128 stands for zero in the data rows.
Here are some points:
[134 113 123 148 131 140  69 103 166 167 164 101 170 146 129 105  97 157
  99 122]
[ 95 127 199 154 142 171 141 171 110 119  86 191  99  83 139 151 128 173
  83 152]
[108  94 110 171 138 140  88 162 108  81 149  73 121 141  71 152 147 133
 108 142]
[ 80 174 142  91 121  86 126 104  62 145 163 157  86 180 142 137 117 114
  72 105]
[ 62 176 143  59 104  96 222 111  35 141 202 135  44 185 138 107 133  83
 128  44]
[108 101 102 172 166 142 120 122 132  89 107  89 114 136 107 167 132 140
 113 148]
[ 98  84 150 117  79 154 134 153 136 185 101 150 134 116 155 105 113 180
 157 127]
[154 105  69 116 134 127 109  99 153 157  88 107 161 145 101 131 145 109
 145 120]
[199 131 141  93 108  69 131 106 136 133 125 141 187 117  94 130 147 137
 162 100]
[108 161 145 147 170 152  91 121  99  78 136 120  80 140  97 159 133 112
 110 143]
[130 157 165 193 133 140 120 137 101 110 159 136  86 135 180 107  59  77
 128 114]
[116 185 130  89  96 112 123  84  85  98 189 173 119 181 103 122 135  96
 142  48]
[138 126 142  81 108  80 116 100 128 147 150 154 144 157 126 147 159 109
 159  91]
[103 150 159 141 141 132 101 101  87  94 113 141 108 145  83 161 119 102
 125 104]
[ 98  64 150 140 146 179 174 233 159 134  62 144 141  77 181 141 167 157
  75 166]
[113 125 181 203 153 166  90 100 145  70 103 170 105 128  99 159 152 106
 127 165]
[108  98 112 139 153 174 175 171 171 148  73 131 133 112 138 127 138 163
 102 189]
[117 121 110 191 114 117 110 140 115  96  90 120 129 105  74 179 155 129
 107 133]
[140 132  93 152 141 128 103 100 151 115 112 113 148 126  92 142 134 121
 108 147]
[146 134  90 170 128 147 145 102 127 114 105  83 136 108  89 162 151 140
 100 146]
[125 111  90 123 169 127 136 124 171 153  94 104 139 176 150 130 152 121
 113 136]
[109 115 190 148 129 169 144 162 130 114 100 221 104 102 113 151 129 161
 111 160]
[120 195 107 121  68  69 118 123 102 112 147 166 135 144 100 135 136 107
 145  86]
[147 136 147 164 118 112 207 162  74  83 121 100 112  86 192  84  75  78
 183  81]
[ 95  79 165 155 153 164 164 196 146 132  72 135 118  68 135 142 121 176
  86 167]
[ 89 144 102 156 188 160 137 174 132 150 111  97 159 112 167 147 116 186
  47 162]
[106  89 157  78  98 102 248 192 110 101 101 110 122  79 159 127 180 127
 166 169]
[150 151 152 147  95 148 170 142  57  80 133  99  73  95 191 113 105  87
 165 115]
[ 90 138 121 157 172 180 107  91  98  69 130 103  71 128 117 150  99 100
  82 127]
[ 94 195 118  69  91  85 131  91  59 125 172 153  84 152 134 121 127  94
 150  45]
[124 136  93 114 171 186 107  89 138 120  98 117 128 121 118 124 133 110
 134 125]
[110 123 166 105 124 123 111 127 120 159 148 184 130 181 144 140 145 145
  99 119]
[153 129 135  70 181 180 171 146 141 139 151 129 107  78 187  70  98 108
 118 163]
[129 108 111 175 126 109 106 114 188  87 120  85 145 105  75 175 163 119
 119 143]
[137  68 134 119 164 144 159 204 176 136  95 135 155 104 137 145 139 174
  83 176]
[120 112 109 104  91  82  97 120 156 144 124  86 192 130  83 135 188 139
 151 110]
[160 131 127 125 119 135 132 114  84 115 148 139  72 112 166  93  65  90
 158 117]
[165 121 127  80 103 117 124  91 120 179 124 151 167 158 118 134 155 100
 168 117]
[124  73 131 124 131 156 147 168 203 141  87 173 155 100 143 117 173 160
  85 172]
[139 176 122 125 131 152 162 153 119  84 136  73  85 107 173  85  89 102
 159 100]
[118 138 120  90 134  81 133 106 107 181 141 134 161 177 108 159 124 154
 115 119]
[117 155 142 101 127  93 123 116 128 162 120 179 166 146 116 136 168 128
 119 116]
[126 172 119  89  94  95 115  89 116 131 170 172 145 171  93 109 120 122
 159  73]
[130 190 109 100 155 143 125 127 138 116 157  97  94 126 171  93  98  97
 124 110]
[124 100  94 116 124 122 106 110 145 163 114 130 147 159 110 135 106 167
 126 128]
Then 37 other points, each followed by its number:
[117 147 139 117  63  73 107 111 104 132 148 142 150 174 119 165 152 103
 162  92] 0
[160 161 144 171 141 145 117 108 108 136 168 141 102 102 164 102  51 130
 100 140] 1
[148 106 141 127 180 152 176 224 177 109 137 161 134  91 169  87 109 108
 131 187] 2
[111 114 142 200 137 133  75 110 131  76  90 109 116  95  77 184 156 134
 108 162] 3
[ 71 174 122  70  97  84 145  70  52 104 176 188  82 181 130 105 107  85
 144  74] 4
[156 150 154  92  88 102 102  86 116 157 157 137 134 161  99 130 146 148
 116  93] 5
[144 149 146  76  70  94 126 147 111 137 138 164 144 134 141 151 162 107
 174  87] 6
[168 131 108 152 154 142 109 127 137 110 155  69 182 107 133  87 106 115
 129 142] 7
[128 134 125  84 158 156 186 137 107 100 149 137  84 104 193  58 135 114
 160 156] 8
[100 103 134 107  94 203 137 166 125 157 116 120 125 142 140 111 103 168
 115  97] 9
[130 162 155 145  95 132 160 114  90  86 166 120  84  94 169  90  65  63
 134 100] 10
[137 120 112 179 129 145  90 124 113  64 116  91 136  95  73 195 150 131
 108 163] 11
[129 124  75 161 203 148 170 150 128 134 116  95 118  99 161 140 105 201
  44 168] 12
[140 116 143 108  61 102 136 163 104 107 139 154 147 111 132 131 150 128
 194 102] 13
[ 84 127  84 192 172 167 108 137 126 158 128 135 107 104 146 135  84 216
  55 208] 14
[173 148  73 124 180 122 105  88 156 163 153  91 145  95 141  79 102 111
 126 141] 15
[136 134  80 132 152 131  97  94 139 108 108 118 161 127 103 134 145  94
 147 118] 16
[175 145 206  91 138  67 133  62  90 154 161 182 106 164 122 144 123 110
 144 107] 17
[133 126  70  95 139 133 114  81 173 135  83  80 179 142  93 125 142 118
 132 128] 18
[175 102 121 174 157 146 138 139 148 117 126  66 184  78 124  88 102 136
 172 150] 19
[173 162  79 102 161 119  88  95 161 138 190 165 172 108 138  91  99 113
 135 125] 20
[ 96 143 151 108 106 105 157  78  61 164 168 162  98 187 112 142 128 144
 112 100] 21
[ 96 112 135 162 131 133 113 131 146  66  91 114 108 113  91 161 137 165
  91 146] 22
[110 118  98 142 147 174  78 159 150 208 133 112 159 134 136 144 111 204
 115 127] 23
[177 170 115 112  92  76  99 123 131 192 138 144 168 138  90 137 168 120
 171  98] 24
[157 119 116  93  92  67 106 141 146 132 117 141 194 115  91 136 184 137
 164 114] 25
[ 97 146 113  97  95 107 106  74  77 178 152 135 105 165 133 130 140 133
 104  80] 26
[107 121 121 181 152 160  85 156 131 165 143 135 113 162 136 154 118 189
  49 143] 27
[ 79  58 156 168 152 160 142 205 158 114  99 136 135  70 154 238 127 164
  80 186] 28
[ 99  91 161 173 175 169 155 213 126 116  67 168 112  90 132 151 156 204
  82 165] 29
[134 149 133 159 159 150 112 112 120 156 176 154  76 120 167  85  42 119
 134 117] 30
[102 207 112 164 183 162 108  72 104 102 120 122  98 128  98 147 110 123
 103 128] 31
[164 149 177 129 134 134 123 168 146 118 133 167 126  79 127  94 103 107
 136 172] 32
[130 134 126  92 127  90 118  75 124 153 153 144 150 204  96 131 158 133
 165 102] 33
[111 147 151  87 145 150 177 125 117  94 142 115  71 134 169  73  70  86
 148 109] 34
[130 105  61 113 110 114 104 113 156 116 140  95 168 138 114 139 144 130
 171 130] 35
[176 139  94  96 151 149 110  82 159 139 154 170 139 130 138 109 112 110
 118 105] 36
Which of these numbered points is nearest to each point below, looking only along the 7 directions in which the first points spread most? Its number follows each.
[ 57 191 129  73 111  88 165  75  63 142 173 149  49 173 126 100 104  72
 124  60] > 4
[ 83 117 181 154 139 159 141 153 117 129 109 178  90 100 138 151 148 146
  71 158] > 29
[175 132 168  74 102  86 135 107 209 133 107 129 141 163 122 147 170 131
 145 125] > 25
[129 163 173 149  97 121 171 144  81  98 137 113  81 129 174 109  63  67
 148 135] > 10
[ 98  60 164 162 171 179 146 182 173 123  69 136 144  68 144 140 128 171
  93 183] > 28
[121 115 147 235 137 148  84 133 110  90  73 107 124  97  91 175  99 102
 111 161] > 3
[101  96 111 149  96 141 114 139 110  82 138  81 132 123  78 153 182 117
 179 115] > 11
[134 109 102 142 128 133  68 129 153 166 139 137 152 142  93 135 100 170
 107 147] > 23
[144 134 122  89  90  89 109  73 150 114 164 162 140 162  96 117 150 119
 151  84] > 33
[101 155  95 182 197 181 112  99 113  91 129  96  95 137 124 116 113  82
 152 125] > 31
[101 171 148 141 143 123  98  75  94 127 145 133  89 141  70 170 119  69
 103 120] > 31
[188  98 146 139 104 130 131 176 169 107 128  69 140  95 121  74 116 123
 193 174] > 19
[147 162 161 170 129 125 151 151  91 135 160 129  75  86 159  91  64  85
 138 104] > 10
[177 129 143 122 148 134 127 175 121 114 169 114  94 109 151  95 102 132
 136 113] > 1
[ 93  95 128 195 122 150 108 145 119  66 111 103 137 104  88 167 173 128
 114 137] > 11
[170 168  61  84 159  96 103  79 152 156 167 159 154 140 113  94 108 104
 132  98] > 20
[113 155 145 100 118  84 135  84  82 137 158 145 126 161 106 109 120  89
 139  89] > 26
[137 186 103 120  92  80 122  98  91 115 154 154 150 176  93 145 142 100
 156  48] > 0
[105 114 121 147  69 114 102 119 160 171 122 121 153 167 135 135 112 160
 102 116] > 23
